In the rows, zero is written as 128.
Named moves (each a turn or a mirror), then the moves between two rows, first move first; the first pair answered
W:
[118 147 135 132 141 166 115 125 151  56 143 127 181 122 137 150 127] -> [ 91 170 131 140 118 184 112 115 155 101 145  91 112 112  97 125 154]
[152 118 123 131 117 132 119 122 135  77 133 127 139  90 135 146 141] -> [143 128 122 132 105 138 118 118 137 102 132 110 108  83 115 133 154]
[115 144 127 130 186 144 122 112 124  91 140 146 164 149 151 161 117] -> [ 87 168 125 141 157 163 113  95 129 144 143 107  93 133 105 131 146]
[105 133 130 139 109 140 135 115 135 128 123 113 117 123  98 112 145] -> [127 116 128 133 130 127 139 128 134  91 122 135 169 134 126 132 124]
Y:
[ 93 141 126 134 119 129 123 112 163 112 140 125 125  99 112 113 139] -> [107 132 128 127 133 118 126 122 160  91 137 145 158 105 134 130 126]
[130 131 118 110  95 127 130 135 161 144 136 102 102  63  94 133 150] -> [133 136 121 112 104 138 124 136 172  96 140 113 141  59 109 147 143]
[118 149 160 128 119 162  60  89 185 124 113  60 111 113  68  96 161] -> [142 142 165 121 143 158  63 100 190  49 116  93 186 121 110 131 141]
D:
[109 111 117 111 125 101 146 111 133 189 121 147 102 147 119  87 130] -> [138  91 120 107 148  85 148 124 138 129 114 171 165 145 157 116 108]
[ 92  80 101 144 131 144 110 110 118 133 110 117  89 137  89 129 151] -> [ 94  82 109 131 151 143 114 116 100 131 120 157 128 176 118 139 125]
[124 136 124 142 141 141 113 132 151  80 130 111 139 114 128 131 136] -> [ 98 150 126 141 131 153 111 123 140 128 135 108 106 130 108 112 146]
[144 122 133 110 145 100 140 139 120  97 121 165 176 133 145 147  85] -> [144 122 122 133 111 103 132 132 145 104 111 101 110  64  94 132 127]
Then:
Between the rows of a pair lie two moves.
[108 174 141 160 107 150 122 113 126 136 134 102  70 110 107 107 168] -> [ 93 193 148 154 117 174 116 110 132 104 145 126 102 131 125 122 156]
Y, D
[111 180 129 132 165 159  98 135 142 109 133 148 143 164 128 126 122] -> [122 175 122 143 149 162  95 131 165  94 123 110 120 116 106 122 142]
D, W
[ 99 151 141 142 109 143 134 103 133 146 122 118  99 116  98 111 135] -> [ 92 156 146 129 122 145 136 105 118 157 132 148 123 155 118 115 117]
D, W
[112  86 135 126 139 108 134 144 103 148 109 121  92 144 145 129 106] -> [ 82 127 135 134 127 157 117 134 135 103 128  97  90 119 125 139 123]
Y, Y
[107 112 122 124 163 124 115 129 124 122 127 160 189 162 174 139 103] -> [100 120 122 126 160 131 116 124 125 132 129 161 187 169 173 137 104]
W, D
[144 126 113 123 118 126 121 116 105 144 121 124 126 115 118 129 129] -> [138 135 115 128 115 140 117 113 114 119 127 123 134 107 122 134 132]
Y, Y
[126 110 112 119 125  89 151 132 130 154 114 143 133 154 124 141 128] -> [127 113 113 119 131  96 150 133 136 132 118 152 156 153 137 152 122]
Y, W
[112 156 126 140 107 143 122 115 149 127 141  93  96  97 100 118 147] -> [136 138 126 126 139 132 129 128 138  72 138 140 178 127 147 150 112]
D, D
[116 118 130 124 127 139 139 141 132 124 131 136 145 164 131 124 120] -> [103 129 132 132 120 153 136 136 137 121 134 123 132 155 115 118 130]
W, Y
[136  62 140 134 121  80 153 118 118 221 116 115  64 132 101  92 158] -> [191  27 135 137 141  53 151 138 139 111 102 123 145  94 135 139 142]
D, D
[129 122 122 150 131 143 125  99 121  80 112 115 129  71 152 130 116] -> [ 87 150 129 140 124 159 126  91  98 151 129 132  93 121 141 101 116]
W, D
[180  94  99 135 122 100 128 134 137 116  97 109 149 105 166 153 122] -> [131 129 108 127 116 126 123 122 107 210 115 131 107 167 155 121 124]
W, D
[106 194 101 139 140 194 127 119 131 149 175 144 140 177 155 116 143] -> [133 183  91 165 120 184 120 119 163 101 159  88 120  96 125 122 179]
D, D
[123 149  82 141 144 178 132 101 141  57 140 163 168 148 160 142  59] -> [139 105  77 133 133 116 150 107  94 198 118 156  91 175 140  95  63]
Y, Y
[142  94 111 132 143 102 163 128  99 204 122 140  81 158 147 109 130] -> [145  95 106 141 130 105 158 125 110 199 117 108  59 127 124 103 150]
D, W
[105 169 139 138 136 168 111 131 149 119 142 137 129 156 101 135 126] -> [135 144 131 145 130 147 112 142 166  81 127 117 135 111  97 145 133]
Y, D
[100 120 133 133 131 115 144 143  92 181 154 151 121 165 136 129 126] -> [129 103 121 150 112 106 138 145 126 132 135  93 102  79 110 138 154]
D, D
[119 142 121 134 124 135 117 126 143 141 133 125 115 111 103 126 160] -> [129 134 118 136 122 131 122 125 143 129 130 120 115 100 100 133 159]
W, D
[147 101 143 115 136  89 125 149 135 106 112 131 148 135 158 143  96] -> [107 144 146 132 110 132 112 128 162 111 127  89  96 102 110 130 129]
W, Y
[140 111 126 124 117 111 109 110 102 174 120 113  79 116  93  91 142] -> [158  93 126 114 127  88 116 118  96 173 113 134 103 133 111  99 128]
W, Y
[136 141 117 138 101 107 127 130 121  86 133 114 132  95 120 142 147] -> [135 132 115 138  96 100 133 125 114 115 126 110 110  96 109 129 150]
Y, W
[150 125 114 137 118 116 126 133 134 119  98  95 112 104 119 133 144] -> [117 145 122 128 118 134 123 126 120 166 108 112  97 150 116 120 138]
Y, D
[136 116 134 120 138 107 126 107 149  86 113 104 129 134 137 145 127] -> [135 114 138 114 145 107 128 110 146  94 119 114 135 150 144 146 121]
D, W
[168  92 126 120 140 103 122 143 110 110 128 141 147 112 149 151  98] -> [133 117 132 112 137 123 120 132  88 172 140 161 116 159 140 130  95]
W, D
[100 133 133 147 128 171 134 135 140 133 134 120 120 127 115 120 146] -> [117 119 130 149 129 163 131 141 151 107 127 113 130 106 119 128 149]
W, D
[127 130 131 138 129 138 111 133 131 106 120 123 138 121 141 134 106] -> [135 114 129 134 130 121 118 133 118 145 114 123 119 129 141 123 105]
Y, Y
[160 128 139 133 109  93 108 157 174 102 116 141 111  68 114 136 118] -> [107 179 150 131 101 148  96 140 176 126 143 144  92 101 101 125 121]
D, Y
[158 138 138 126 142 123 151 113 137 118 113 124 142  84 121 152 152] -> [136 150 147 109 155 131 153 110 116 156 126 158 152 138 136 144 135]
D, D
[162  90 100 120 131  77 155 133 134 184  95  96  91  91  99 127 161] -> [ 96 150 114 113 123 141 141 110 134 212 124 102  75 136  83 117 165]
D, Y
[115 162 124 140 113 146 100 112 148 154 134  74  72  91  73  88 141] -> [121 171 131 139 135 166  96 117 172  53 143  99 154  87 106 126 121]
Y, W
[112 103 137 118 100  80  95 130 109 156 143  98  89 137  93  96 101] -> [122  92 133 118 106  69  99 136 100 160 141 110 100 150 107  98  93]
W, Y
[174  95 124 115 157 100  95 133 117 113  97 156 166 160 167 178 110] -> [138 121 127 108 155 121  95 124 102 171 110 172 139 205 160 155 108]
W, D
[157  88 126 123 130  83 119 141 102 149 152 121 139 142 133 136 145] -> [126 121 129 134 111 119 108 125 121 150 164  91  99 121 103 125 169]
W, Y
[102 119 133 132 133 114 141 134 142 173 142 105  87 147  97 116 132] -> [ 86 144 143 123 147 148 136 127 149 127 160 135 139 170 118 137 115]
Y, D
[138 122 127 133 124 131 120 140 135 105 126 126 139 118 124 134 129] -> [117 134 131 126 128 135 122 136 123 135 131 147 133 151 130 127 121]
D, D
[ 97 143 131 104 156 129  94 123 111 118 176 156 132 167 129 144 137] -> [119 128 130 110 158 122  90 129 123  75 170 145 153 140 136 157 144]
W, D
[180 100 125 100 167  94 151 155 112 102 117 173 192 153 170 164 103] -> [183 105 113 135 120 105 138 144 156  84 107  76 115  51 105 149 165]
D, Y
[167 108 117 138 103 168 153 151 210  43 130 156 138  49 174 130 178] -> [198  47 111 125 106  91 178 167 160 163 102 174 100  85 179  92 168]
Y, Y
[ 97 150 134 128 149 170 118 143 116  95 125 155 194 161 174 147  83] -> [ 70 178 139 137 129 203 107 132 135  93 133 123 154 141 140 143 108]
W, Y
[118 159  94 121 145 146 126 114 123  97 126 181 196 117 167 100 118] -> [117 140  87 119 132 114 138 112  96 199 114 168 127 125 138  65 129]
Y, Y
[120 124 131 136 118 100 148 134 120  68 134 147 160 144 125 135 119] -> [ 83 146 130 135 107 116 147 121 109 134 146 141 112 169 100 107 130]
D, D
[130 127 120 129 128 105 132 129 109 146 124 145 122 141 146 129 118] -> [110 155 124 139 117 137 125 120 130 131 137 125 108 125 129 128 129]
Y, Y
[126 175 150 128 135 167  88 139 149  48 148 158 203 120 128 165 109] -> [187 106 128 146 103  87 102 152 149  94 104  93 125  36  88 140 142]
Y, D
[159  75 109 128 123  84 132 136 109 150 104 125 113 128 115 140 114] -> [116 128 114 148 105 146 111 119 144 105 125  90  98  95  84 144 143]
Y, Y
[109 160 116 139 135 163 105 123 158  69 148 120 142 127 153 130 149] -> [119 149 117 132 145 149 110 131 146  70 146 140 167 143 169 136 137]
D, Y
[138 114 121 133 121 117 119 141 133 124 121 129 130 116 135 121 130] -> [138 116 126 129 129 117 119 138 128 129 122 139 136 130 140 123 124]
D, W
[105 110 127 139 140  90 123 140 115 183 115 110 107 128 111 101 147] -> [133  90 119 150 144  73 118 149 130 132 105 100 134  92 119 121 144]
W, D
[114 218 107 208 120 142 110  98 137 127 151  91 113 137 112  98 169] -> [144 194 103 202 140 124 116 110 143  55 143 117 187 132 153 133 146]
D, D
[ 76 190 144 135 119 154 128 111 130 185 159 129  70 158  98 104 149] -> [110 173 151 123 158 150 129 130 141  72 163 181 189 170 164 162 110]
Y, Y
[ 98 110 102 144 111 120 129 125 128 171  97 106  98 144 126 108 174] -> [135  86  97 143 128 101 130 137 141  95  84 117 159 122 150 136 162]
D, D
[103 135 130 156 141 126 127  94  79 152 123  80  63 105 129 114 133] -> [129 112 120 163 143 111 128 101  94 101 111  69  91  71 135 132 132]
W, D
[101 148 133 132 123 154 102 109 151 142 132 112 108 124 106 124 124] -> [115 134 134 118 141 138 112 115 133 144 131 152 149 163 141 133  98]
D, Y
[167  92 122 140 108  88 128 148 116 178 111  93  67  78 122 117 147] -> [ 95 159 143 119 127 154 116 133  92 208 152 155  92 180 145 117 120]
Y, D
[158 125 125 125 126 131 135 136 139  81 110 142 173 139 175 168 152] -> [110 155 133 120 116 152 130 123 117 179 127 142 105 186 143 129 164]
D, D
[105 137 132 102 158 133 145 141 133 109 141 143 143 178 108 183 122] -> [108 133 129 103 158 130 147 142 139  98 141 138 148 169 106 191 124]
W, D
[123 137 123 124 102 107 116 122 136 169 120  82  70  98  96 114 151] -> [ 76 187 141 109 120 158 109 114 130 161 154 133 111 163 121 126 129]
Y, D
[147 128 117 110 152 121 109 121 135  71 107 131 190 108 165 166  94] -> [157 124 113 117 146 115 108 117 147  68 103 107 175  80 152 162 106]
D, W
[143 127 138 115 134 117 139 144 127 149 111  96 108 131 134 150 134] -> [131 144 139 112 131 131 137 135 127 154 119  95 103 143 128 147 135]
D, Y
[104 118 112 131 126 126 160 144 141 104 107 123 151 155 111 136  96] -> [ 87 126 114 133 117 136 156 139 135 128 109 117 123 159  97 121 106]
D, D
[167  89 116 119 149 106 140 135 101 133 122 162 162 157 149 135 100] -> [172  81 118 124 143  94 142 138 102 141 116 152 154 145 144 129 104]
Y, D
[ 95 170 135 137 114 160 123  98 150 153 140  97  76 130  93 110 151] -> [139 141 129 146 115 138 126 110 173  79 123  80 112  77 104 136 151]
W, D
[138 128 134 106 156 118 119 134 100 127 128 181 181 179 170 154  94] -> [185  86 117 120 145  77 123 147 117 101 104 141 170 114 155 155 114]
Y, D
[115 137 136 121 143 146 119 123 135 114 128 145 152 148 143 139 126] -> [110 143 134 125 140 154 116 118 143 114 131 133 142 141 136 137 131]
W, Y
[122 130 120 130 127 121 111 136 144 143 123 100 102 125 100 112 139] -> [128 136 125 125 142 131 105 136 154  91 128 115 142 119 120 132 133]
Y, W
[136 140 170 125 144 130 138 139 113 104 135 175 142 177 106 126 109] -> [117 162 175 135 127 159 130 127 129 103 143 151 116 160  81 120 126]
W, Y
[ 96 174 147 146 155 163 140  69 155 127 135  93 105 129 105 121 141] -> [121 157 143 153 157 150 140  72 166  89 125  88 124  97 111 132 140]
W, D
[ 89 144 142 148 150 112 113 142 186 116 157 148 188 128 171 110 105] -> [ 98 136 135 165 131 110 109 139 202 102 153 111 163  81 146 109 129]
D, W
[135  85 131 101 134  92 121 140  98 165 121 164 103 166 135 110  98] -> [127 102 138  97 144 113 115 137 107 117 129 182 144 174 156 132  88]
Y, D
[122 130 132 124  88 149 113 139 176 156 102 100 102 113 126 118 139] -> [155  95 130 115 107 112 126 157 155 154  93 131 141 136 162 132 112]
W, Y
[137 120 124 138 109 113 134 108 130 164 115 101  63 113  97  84 136] -> [125 128 133 121 136 119 142 111 101 181 130 158 101 180 134  86 102]
D, W
[150 122 105 114 134 113 135 118 103 141  96 108  99 128 131 106 151] -> [129 142 114 111 133 136 128 112 103 148 110 112  93 139 126 101 153]
D, Y
[107 128 122 149 143 169 119 139 129 116 115 115 136 115 118 142 122] -> [111 118 122 153 135 156 120 136 128 125 107 104 125 100 112 136 128]
Y, D
[129 112 129 111 136 122 130 113 110 175 105 148 131 194 141 113 119] -> [144 102 116 134 109 112 122 112 147 137  88  81  94 110 105 116 159]
D, D
[117 133 126 113 128 154 135 137 105 135 126 168 128 139  99  76 131] -> [120 131 125 123 116 154 132 132 115 126 123 142 110 112  84  74 144]
D, W
[135 135 150 131 113 142 142 120 148  90 113 121 170 109 106 158 146] -> [156  98 143 121 117  93 158 127 117 158  98 132 149 133 111 139 136]
Y, Y
[191  54 117 119 133  93 157 116  61 113 156 163 159 132 157 130  75] -> [159  75 127 116 132 111 161 105  47 162 165 174 138 170 150 116  74]
W, D
[120 155 140 149 153 147 132 124 162 195 116 151 124 165 122 113 146] -> [117 170 143 148 162 165 128 121 180 139 121 158 163 155 134 131 137]
Y, Y
[ 75 158 144 142 121 149 116 101 132 123 143 116  98 109 109 132 120] -> [ 88 154 143 143 125 151 116 104 141  94 140 113 117  98 115 142 120]
Y, D
[128 143 123 134 127 134 122 113 129 140 144 127 132 144 114 122 117] -> [146 122 120 128 133 116 128 122 123 134 140 135 143 143 123 125 107]
D, Y
[132 132 122 119 146 114 136 119 107 143 139 149 139 154 135 133 111] -> [132 133 110 132 123 119 130 115 122 148 132 105  98 114 101 124 139]
D, D
[126 121 130 131 140 138 153 101 154  94 168 127 127  89 145 154 158] -> [106 138 136 118 149 144 153  98 133 132 176 163 132 139 162 148 143]
D, D
[148 115 133 124 132 115 111 119 141  43 152 142 180 119 153 166  94] -> [ 82 160 146 113 123 147 108 102 105 157 178 162 122 195 136 128  99]
W, D
[144  93 125  97 141 117 113 128 144  90  81 142 100  95 106 165 161] -> [119 107 128  90 135 124 116 119 121 162  89 148  61 134  93 139 161]
Y, D
[100 142 136 122 114 140 135 116 142 154 149 117 102 111  92 131 144] -> [124 127 131 128 115 124 133 123 154 112 141 107 122  77  96 147 146]
W, D
[130 162 147 109 136 160 145 147 139  84 135 173 192 175 165 152  96] -> [ 94 202 150 123 113 201 133 132 165  81 146 135 147 147 125 142 124]
W, Y
[142 128 112 115 121 152 110 112 150  83 134 127 152 114 153 149 127] -> [137 117 108 114 107 134 121 111 131 166 129 108  80 112 124 113 142]
Y, W
[130 140 128 125 100 155 113 136 142  98 131 107 117  62 115 153 158] -> [102 160 130 120  96 167 116 127 125 157 142 116  87 101 108 134 156]
W, D
[188  85 118 146 112  87 128 156 126 146  93 149  97 125 129 121 119] -> [194  91 122 146 122  98 124 160 134  97  99 164 139 124 148 140 111]
Y, W
[111 163 128 119 150 160 130 120 147 103 150 142 166 157 146 130 103] -> [156 118 115 126 153 114 136 136 150  85 131 130 176 122 153 142 103]
D, Y
[152 146 136 126 118 138 141 110 177  77 131 136 118  93 131 168 109] -> [178 104 130 115 123  89 162 121 141 148 111 152  95 116 137 148  97]
Y, Y
[175 100 122 126 104 119 144 149 146  96 115  58  77  64  99 121 146] -> [107 147 136 109 108 153 141 134 110 193 141  95  46 152  98  89 134]
Y, D
[115 155 145 122 148 137 133 109  99 179 109 149 108 159 142 114 116] -> [128 157 147 121 158 150 127 116 121  93 112 157 165 139 161 147 108]
Y, D
[125 136 135 139 112 141 129 136 131 172 131 123 103 126 117 105 134] -> [155 116 131 144 118 125 129 140 151 116 122 114 130  92 128 124 136]
W, D
[129 130 119 133 133 133 109 116 147  78 153 145 125 134 114 115 166] -> [136 116 114 136 124 116 112 116 145 102 144 133 101 123  99 104 176]
Y, D
[116 152 142 125 140 160 141 128 100 127 135 184 164 187 165 132  99] -> [131 140 127 160  96 153 130 120 150  90 117  85  91  70  98 122 157]
D, W
[169  99  96 119 128  66 152 179 109 173 132 165 154 145 160 115 124] -> [175  93  88 137 104  61 146 175 131 162 120 114 116  87 126 107 156]
D, W
[104 151 131 139 110 145 122 123 139 137 142 107  84 111 109 116 165] -> [ 93 167 135 132 119 168 117 126 141 116 152 125 112 129 119 124 155]
Y, D
[178 110 115 123 140 151 160 124 148 116 156 173 149 128 160 166 111] -> [162 114 111 128 116 147 161 116 137 190 155 142  72 127 120 130 137]
Y, Y
[105 147 123 129 130 138 133 130 125 125 132 117 118 125 121 126 137] -> [119 142 122 131 139 131 131 132 130 100 129 122 136 119 130 135 128]
D, D
[150  88 115 151 105 109 133 170 158 131 138  98  85  95  95 127 164] -> [ 96 132 129 136 113 146 129 160 138 185 168 140  82 168 101 109 147]
Y, D
[112 152 134 135 120 153 115 124 149  89 135 114 133 117 121 141 137] -> [110 145 130 140 109 143 118 118 139 135 131 103  96 116 102 124 144]
Y, W
[137 114 122 114 151 131 136 130 110 145 120 165 160 168 150 124 102] -> [125 123 116 131 117 138 126 114 127 169 117 107  83 114  95 100 145]
D, D
[149 109 104 129 137 129 152 152 142  59 135 128 154  91 162 160 112] -> [125 133 102 138 122 152 141 144 157  61 144 100 126  73 135 152 134]
W, Y
[144 119 127 114 124 135 124 104 134 105 151 170 214 157 161 166  95] -> [172  90 111 136 104 108 124 111 158  76 128 111 181  77 132 164 128]
D, Y
[ 80 170 130 149 128 206  97 106 148  94 141 108 136 111 108 141 139] -> [ 79 170 138 136 142 206 100 108 139  99 147 138 162 146 131 147 121]
D, W
[144 132 119 120 145 114 162 140 132 108 133 131 160 124 136 164 133] -> [116 151 129 117 140 126 162 135 116 156 144 143 136 157 125 144 137]
W, D
[117 133 145 135  99 123 146 113 151  75 132 104 133 105 147 147 114] -> [114 135 149 123 109 120 148 113 135  85 135 132 155 139 166 149  96]
D, W
[137  98 107 123 123 121 161 153 139 152 133  90  72  72 124 128 166] -> [ 82 149 120 106 134 168 157 142 120 187 160 133  79 146 135 119 150]
Y, D
[137 113 124 119 122 102 134 137 103 190 109 127 104 147 126 108 129] -> [166  92 116 130 121  85 134 144 124 132 100 106 120  94 124 126 135]
D, D
[121 124 129 130 124 142 108 125 159 130 139  97 116  82 113 160 127] -> [ 96 146 138 120 133 162 109 121 147 147 158 131 129 131 127 160 114]
D, Y
[123 113 127 117 142 118 146 106 118 113 150 139 146 146 161 164 108] -> [ 94 144 129 131 122 148 137  91 138 117 160 114 112 129 128 153 128]
W, Y
[110 133 114 143 113 141 118 137 108  89 135 147 157 136 159 130 122] -> [108 129 113 147 100 124 118 135  95 153 127 132 101 135 134 102 129]
Y, W
[110 135 120 121 172 140 157 145  73 153 144 175 168 195 167 128  74] -> [104 146 102 159 113 140 145 135 113 169 128  62  52  84  80  97 147]
D, D
[165 127 105 148 122 134 136 134 121  76 119 111 139  86 123 137 147] -> [162 121 102 151 112 119 140 132 109 124 113  99 102  88 107 118 157]
Y, W
[135 102 105 125 116 127 116 131 130 142 109 109 104 142  96 125 124] -> [127 116 108 124 121 149 108 130 149  92 117 115 131 133 107 141 121]
Y, Y
[114 148 116 139 121 139 124 109 138 154 130 119  82 115 107 113 150] -> [111 145 123 125 142 137 129 112 119 165 135 162 121 166 143 120 121]
D, Y
[153 124 129 172 118 129 128 111 148 122 123  96  79  73 108 127 163] -> [135 135 145 137 156 133 139 121 102 155 138 182 142 185 167 134 109]
D, W
[ 99 182 123 126 125 185 109 121 135 115 154 144 129 130 138 122 147] -> [ 94 175 118 128 117 177 110 116 127 145 151 137 101 130 126 112 157]
Y, W
[130  96 123 134  94 139 123 122 133 165 125  69  99  89 140  93 152] -> [157  65 121 120 111 102 132 135 116 165 113 100 130 113 173 100 127]
W, Y
[104 156 116 130 111 143 118 112  96 125 139  87 115 102 119  99 111] -> [ 96 164 120 126 113 155 119 110  98 113 142  99 130 112 124 105 106]
Y, D
[106 141 128 123 123 146 125 128 137 162 145 125 114 145 123 118 127] -> [105 140 131 127 118 147 123 128 138 154 145 116 106 134 118 116 136]
D, W
[122 144 137 123 136 125 120 156 115 118 139 172 169 147 143 119  94] -> [102 156 133 138 107 132 117 141 126 156 137 122  98 107  96  93 126]
D, D
[116 133 124 130 135 149 135 136 117 123 136 156 160 172 143 137  91] -> [153  97 117 140 125 117 138 147 132  91 114 122 160 114 140 148 105]
Y, D
[127 131 125 127 119 134 126 122 131 147 129 115  98 122 100 119 140] -> [135 128 128 124 133 138 126 131 141  89 133 137 151 124 126 144 126]
Y, Y
[109 108 101 115 112 151 136 109 163 164 153 127  67 106 121  81 141] -> [143  84  92 125 118 130 136 117 180 110 140 113  95  66 133 101 142]
W, D
[115  93 124  92  83 129 109 127  71 131 133 214 151 116 159 115 113] -> [138  71 116 108  64 110 110 134  93 114 115 174 124  54 136 110 134]
D, Y
[149 135 133 137 147 102 110 130 144 135 135 140 146 151 145 108 105] -> [159 131 130 146 133 101 107 128 157 127 130 108 121 114 123 108 125]
D, W
